In the rows, zero is written as 128.
The rows below fall into families. The same turns and mirrors carry the whole set onto itself and the rows of a family onto each other. For each named row, which other rows are in its family? Write them in the order they are listed.
These 32 rows form 4 families of 8 rows each.
bez: [119 153 138 120  75 146 134 118 142 105 133 127 134 145 110  92 151 116
 151 154 151]
popot: [131 117 146 104 104 108 123 135 132 110 122  99  99 138 121  87 129 144
 136 154 103]
netet: [131 119 148 110  78 147 109 126 159 128 147 140 135 152 106  94  99 115
 150 136 118]
komu: [129 155 142 128  88 150 144 139 157 117 147 124 132 151 127  89 148 114
 156 161 143]
figo: [136 148 138 111  97 144 141 124 139 122 135 122 122 156 123  97 158 124
 155 166 147]
Megi: [136 108 102 106  95 107  99 165 117 114 115 104 144 145  88 110  98 153
 170 125 101]
Renir: [116 120 132 108  82 128 143 155 124 138 121 115 133 163 132  92 141 129
 148 103  98]
mupa: [137 151 109 108 117 107 129 166 101  98 133  91 148 137 121 108 135 146
 177 150 134]
sez: [131 143 113 123  71 144 116 180 140 122 132 119 175 165  97 114 132 131
 167 120 146]
Deni: [127 108 110  94  97 125 100 173 135 112 122 108 138 163  85 102  94 145
 167 123  94]
nivi: [130 105 122 105 120 109 122 135 132 117 129 109 110 153 133  97 111 141
 145 165  97]
livug: [146 108 105 112 108 112 111 186 130 126 129 106 144 149 108 106  95 151
 174 132  94]
vatif: [131 151 120 112  95 116 104 145 143  86 151 116 165 139  97  99  96 147
 174 169 141]
lukud: [127 147 103 131  80 156 116 170 142 119 142 129 174 154  96 114 118 127
 185 131 139]
Per: [118 109 133 106  77 135 103 138 168 129 132 143 141 152  97 103 102 109
 159 140 115]
Batu: [132 118 134 108 115 113 127 123 133 108 130 113 100 132 121  85 116 136
 155 166 100]
dofum: [135 103 129 118  64 142 117 134 167 133 123 142 137 166  99  89 114 113
 146 146 111]
nuko: [124 115 137  98 123 110 123 134 129 109 144 105 104 149 107 102 126 138
 146 172 116]
luri: [131 144 106 109 103 118  91 143 146  96 144 123 133 125  93  96 104 146
 167 176 142]
zenas: [131 157 137 141  88 140 140 131 140 116 143 120 135 129 129  97 152 126
 155 160 150]
rus: [126 118 143 125  82 144 148 162 131 134 120 103 141 168 120 103 143 124
 155 106 102]
besu: [137 109 102 118  84 106 108 176 128 110 121 114 161 150  98 101  88 134
 170 130  97]
mebeg: [139 146 107 134  60 149 119 170 142 121 118 126 174 148 112  96 120 129
 177 117 128]
pesi: [127 159 120 121 116 119 129 177 106 110 120 106 140 140 117  90 153 144
 177 143 133]
dos: [138 100 124 109  66 141 114 125 166 121 141 123 137 158 104 111  92 121
 147 143 110]
sut: [127 144  98 126 110 118 131 182 117 101 116  86 140 139 109 105 145 157
 170 144 127]
lufu: [144 151 111 124 108 125 141 168 104 101 128  85 138 143 123  96 144 159
 164 146 131]
vizi: [134 109 126 124  87 141 138 160 127 143 110 117 112 159 123  98 149 117
 148 118 103]
sopa: [146 138 108 113  98 123 110 124 152  91 142 114 150 145  87 101  94 129
 165 176 139]
bopi: [142 153 117 123  61 142 124 164 134 115 131 126 174 151  91 101 134 120
 180 130 151]
nar: [128 116 132 112  81 127 136 176 115 141 115 122 135 160 135  94 154 129
 160 119 106]
Mono: [146 143 113 124 100 130 101 149 146  91 140 116 144 133  85 108 104 136
 174 184 146]

The rest of the family of sopa: figo, mupa, nivi, dofum, besu, bopi, nar
The rest of the family of vatif: bez, livug, nuko, mebeg, pesi, dos, vizi
The rest of the family of luri: popot, netet, Deni, lukud, zenas, rus, sut

The rows below fall into families. The same turns and mirrors carry the whole set onto itself and the rows of a family onto each other. For each named row, which other rows are in its family? Write them in the order they are listed.
These 27 rows form 9 families of 3 rows each.
gaker: [155 120 121 148 145 129 119  98]
ful: [131 150  77 146 127 115 133 112]
moz: [138 103 112 126 126 120 121 131]
tof: [156 133 119 154 154 135 116 111]
zeg: [137 159  88 130 111 104 125 130]
miko: [124 146  82 135 117 106 141 115]
far: [169 149 124 125 120 145 137 110]
Teteg: [136 172 138 130 134 125 149 139]
kimen: [124 159 120 147 145 126 136 151]
zop: [167 143 135 136 141 133 130  98]
Dedo: [153 160 106 117 106 134 146 118]
bisu: [127 115 105 123 118 116 129 140]
magog: [127 155 139 146 124 102 144 151]
bezen: [163 124 142 155 134 113 125 106]
Tus: [170 135 113 142 130 121 107 107]
Bemi: [144 163  93 125 115 114 148 100]
nuram: [111 145 119 163 120  98 148 114]
buko: [140 141  95 142 107  94 141 104]
Rogun: [124 151 140 144 142 124 137 152]
Puf: [131 109 122 126 128 120 125 147]
pipu: [131 127 125 167 127 105 137  92]
reva: [149 124 139 147 123 127 122  91]
rol: [119 153 153 142 123 123 138 138]
sok: [143 156 138 139 135 119 120 152]
dil: [121 137 145 168 135 110 140 118]
gosa: [119 149 103 136 100 106 142 102]
ramel: [154 162 131 122 120 144 146 134]

The rest of the family of buko: magog, bezen
The rest of the family of dil: nuram, pipu
The rest of the family of tof: ful, kimen
The rest of the family of Rogun: gaker, miko
The rest of the family of reva: rol, gosa
The rest of the family of bisu: moz, Puf

The rows below fall into families. The same turns and mirrors carry the whole set onto itself and the rows of a family onto each other. For each named row, which other rows are in its family? Write them in the order they are listed.
These 36 rows form 6 families of 6 rows each.
zigo: [101 173 129 123 130 130 132 133 107 131 112 104 131 148  96 130 119 104
 127 146 146 109 106 124  86 141 139 136 133  99 125 142 121 106 126]
luva: [157 140 114 119 120 112 151 135 146 175 127 113 145 121 132 128 102 107
  98 124 112 145 140 122 122 111 160 137 110 140 131 110 148 127 137]
guder: [119 120 138 155 115 123 138 119 108 126 104 140 147 149 132 122 123 139
 129 139  84 150 127 157 145 108 130  98  99 129 110 141 143 139 120]
pebo: [145 119 149 138 110 159 116 119 117 133 156 118 143 139 122 150 117  94
 125 117 123 105 110 120 130 141 139 142 121 113 141 124 144 147 141]
Kog: [102 165 127 128 132 141 138 124 101 121 112 120 127 153 103 117 123 107
 127 137 137 106  93 138  83 144 147 136 137  95 115 145 119 120 119]
sirop: [156 134 145 111 122 100 138 142 132 152 100 142 134 120  94 128 130 164
 140 140 111 142 104 149 103 145 146 141 103 123 104 136 148 105 120]
Bape: [ 92 151 126 125 138 120 141 119 108 136 139 136 140 143 162 117 165 113
 117 134 119 150 114 149 109 116 140 118 103 132 159 125 104 127 136]
tovi: [156 131 145 114 122  92 135 136 129 150 111 147 126 106 101 136 119 167
 127 141 117 141  98 135 102 142 136 138 101 131 108 135 146 114 109]
sol: [ 98 169 141 134 125 150 132 126 104 121 120 120 123 134 102 126 118 110
 126 138 142 113 104 121  83 140 137 135 130  86 123 141 122 112 118]
dod: [141 103 146 138 123 148 124 122 113 143 144 122 137 136 103 159 117 104
 134 119 134 103 109 106 136 143 126 143 122 127 149 132 137 140 135]
mozi: [153 143 142 113 126  85 140 135 131 145 101 143 130 113 100 123 122 165
 129 141 116 148 108 142 110 141 129 147  86 131 111 139 127 107 109]
Ran: [107 166 130 112 129 148 128 134 103 117 124 126 134 153 101 124 130 120
 131 149 144 104  96 133  89 147 139 136 128  90 125 138 126 113 121]
refu: [151 116 149 146 111 135 122 125 113 142 145 123 138 136 116 158 114  99
 133 125 127 108 102 101 137 139 124 146 119 115 149 125 147 139 136]
suku: [151 131 107 104 129 112 155 132 139 178 134 114 144 124 124 134 111 110
 102 116 116 134 140 123 117 107 157 133 111 141 134 113 159 134 135]
vimo: [118 117 150 154 115 140 119 123 111 140 115 148 140 154 136 123 136 137
 136 139  86 145 127 157 142 123 136 106  95 142 100 132 153 139 125]
nudo: [161 138 117 100 124 113 145 139 157 169 133 116 147 115 129 140 113 106
 108 118 120 144 133 136 108 120 172 136 118 134 137 110 138 127 142]
fivet: [113 125 142 162 105 140 127 123 103 129 105 143 136 148 128 127 124 142
 133 129  88 146 134 159 141 111 144 107  99 142 101 134 146 137 121]
tode: [ 88 158 122 124 127 112 136 116 110 137 134 140 144 147 158 127 160 104
 112 126 124 155 122 141 112 123 132 117 102 129 147 134 105 129 140]
Nisi: [124 117 147 159 121 132 134 123 102 141 118 143 143 153 123 124 129 140
 116 144  88 145 124 158 144 111 148 101  93 136  99 134 147 143 109]
ges: [149 126 151 146 104 154 119 116 114 131 141 126 136 134 127 160 112 101
 130 111 132 114 105 106 129 139 135 137 115 116 153 126 143 151 130]
duda: [ 99 157 117 120 140 112 143 113 114 137 131 150 148 142 158 116 166 115
 114 132 124 160 113 153 113 131 139 109 107 126 138 134  99 131 121]
tipe: [157 144  98 118 117 108 151 142 145 171 133 110 150 104 116 127 111 107
 110 121 125 148 129 117 114 127 166 131 114 135 137 117 148 124 133]
Napek: [156 135 134 121 114  93 136 135 126 148  98 137 132 118  99 125 112 170
 136 129 102 145 103 135 113 152 134 137 101 130 108 149 142 120 109]
Dekif: [142 105 148 143 110 145 127 120 116 130 142 125 136 139 122 151 119  90
 128 115 139 114  95 113 128 138 134 141 129 113 146 128 139 146 145]
ris: [110 124 142 166 115 128 132 125  97 130 111 139 141 153 120 118 131 133
 130 146  86 133 129 162 145 110 135 119  89 130 103 140 142 135 119]
Loku: [ 91 156 117 109 127 113 138 122 113 131 119 146 144 141 156 128 159 112
 123 129 134 167 121 148 119 126 139 103 108 125 152 124 105 129 130]
mufi: [150 141 143 101 132  87 135 118 132 145 110 136 128 124 107 125 122 166
 130 134 119 148 101 138 109 136 136 145  88 130 108 143 146 107 108]
Ponoz: [158 140 111 109 118 121 156 141 145 167 122 107 154 111 126 132 104 107
 109 125 128 146 137 132 114 114 171 131 112 129 138 106 139 127 132]
Gosof: [ 86 165 121 116 135 113 147 113 110 128 121 146 145 133 158 118 156 113
 118 137 119 160 121 141 108 117 133 110 106 108 141 129 108 128 133]
konus: [149 130 115 107 125 113 157 138 144 172 129 110 144 104 126 132 107  98
  99 132 128 139 127 126 108 116 165 130 125 133 127 110 151 132 143]
rosus: [101 166 133 120 135 146 138 127 103 130 111 105 129 142  97 121 129 116
 118 143 145 105 104 124  86 144 147 138 133 111 128 144 117 105 133]
panif: [100 179 125 122 119 144 138 128 100 124 112 117 128 139 102 125 124 115
 133 145 140 102 104 132  89 144 138 129 132  93 124 139 140 117 113]
Gebo: [158 140 136 115 112 102 143 137 122 145 104 143 133 103 102 128 127 167
 142 134 114 142 102 144 106 149 133 149  97 128 112 135 140 110 110]
Tozet: [110 119 154 158 129 129 125 116 104 133 114 129 139 155 129 118 126 137
 137 150  89 135 123 165 144 108 143 119  89 131 106 134 145 135 108]
boba: [ 90 163 115 104 138 122 132 128 121 137 122 148 144 152 158 118 155 113
 118 136 122 156 121 146 105 120 144 104 108 130 138 121 106 132 131]
pigi: [149 119 144 152 111 151 117 129 109 139 146 114 139 126 112 153 123  88
 127 114 136 120 107 102 131 128 140 133 118 115 150 121 135 145 134]

The rest of the family of Kog: tovi, Nisi, duda, Dekif, konus
The rest of the family of ges: fivet, Loku, Ponoz, panif, Gebo
The rest of the family of Gosof: guder, sol, tipe, Napek, pigi

The rows below fall into families. The same turns and mirrors carry the whole set onto itself and the rows of a family onto each other. For each named row, which other rows are in its family? Write them in the order they are listed.
These 16 rows form 4 families of 4 rows each.
M: [123 108  93 118 123 126 137 123 151 146 110 121 104 101 139 135  70 116
 145 130 162 135 153 136 134 133 152 158 176  94 150 123 142 106]
J: [111 129 108 150 110 142  97 117 124  97 127 132 141 110 105 102 126 118
 155 119 161 137 116 145 105 112 128 120  88 136 127 142 130 103]
N: [100 127 115 128 118 163 123 120 122 122 151 155 110  94 120 132 149 133
 161 124 134 164 124 139 127 111 141 143 138 120  94 137 134 117]
X: [118 127 116 122 105 171 119 127 122 139 144 147 110 103 111 131 142 139
 173 126 124 167 106 140 137 123 142 133 145 127 102 132 134 119]
A: [138 126  88 165 115 143 124 140 161 121 104 125 149 115 141 127  56 103
 140 120 150 122 134 144 134 118 133 135 156 119 173 117 161 116]
B: [113 119 104 143 105 144 104 129 126 102 137 139 146 116 106 106 124 137
 146 114 147 140  96 148 116 105 134 113  93 146 125 125 128 105]
E: [146 112  90 157 121 143 122 145 151 125 101 120 127 125 137 116  64  99
 136 116 154 116 127 138 127 132 134 124 154 126 172 103 145 125]
U: [111 130 106 142 115 150 103 124 138 107 141 151 138 102 107 125 115 131
 162  97 180 140  98 133 108 113 127 117 105 145 111 131 120 104]
K: [132 120  77 138 107 136 136 138 166 126 101 114 124 119 142 137  70 105
 135 117 169 118 121 140 117 116 137 140 160 131 179 120 146 132]
P: [109 100 108 134 131 138 131 121 155 157  98 128  99 112 143 133 105  96
 149 132 153 142 161 140 133 136 135 155 178  99 152 124 155 123]
D: [140 124  83 163 117 153 142 146 145 115  98 129 135 116 151 125  75  99
 134 118 151 123 134 137 129 114 124 126 155 124 165 114 159 129]
Z: [103  86 105 133 121 120 119 120 155 155  99 131  96 111 138 125  87 113
 151 125 144 151 161 143 143 128 142 141 165  95 154 112 143 121]
L: [107  96 101 128 125 123 135 135 150 154  97 119  92 109 141 140  94 112
 154 123 153 149 152 144 134 126 132 140 173  92 151 113 138 134]
C: [121 117 108 124 126 164 114 118 139 136 148 148 134 103 111 143 151 147
 170 129 154 155 114 131 127 111 137 136 133 123  97 135 118  90]
S: [107 118 114 120 109 157 120 134 116 140 140 139 103 100 121 139 151 140
 177 126 148 165 109 140 121 119 131 127 132 122  93 137 122 119]
G: [117 130 107 155 110 147  97 120 136 104 138 143 155 108 106 108 109 126
 166 118 150 139 107 145 111 108 136 120  98 146 117 153 136  97]

The rest of the family of G: A, L, S
The rest of the family of M: U, K, C
The rest of the family of Z: J, X, D

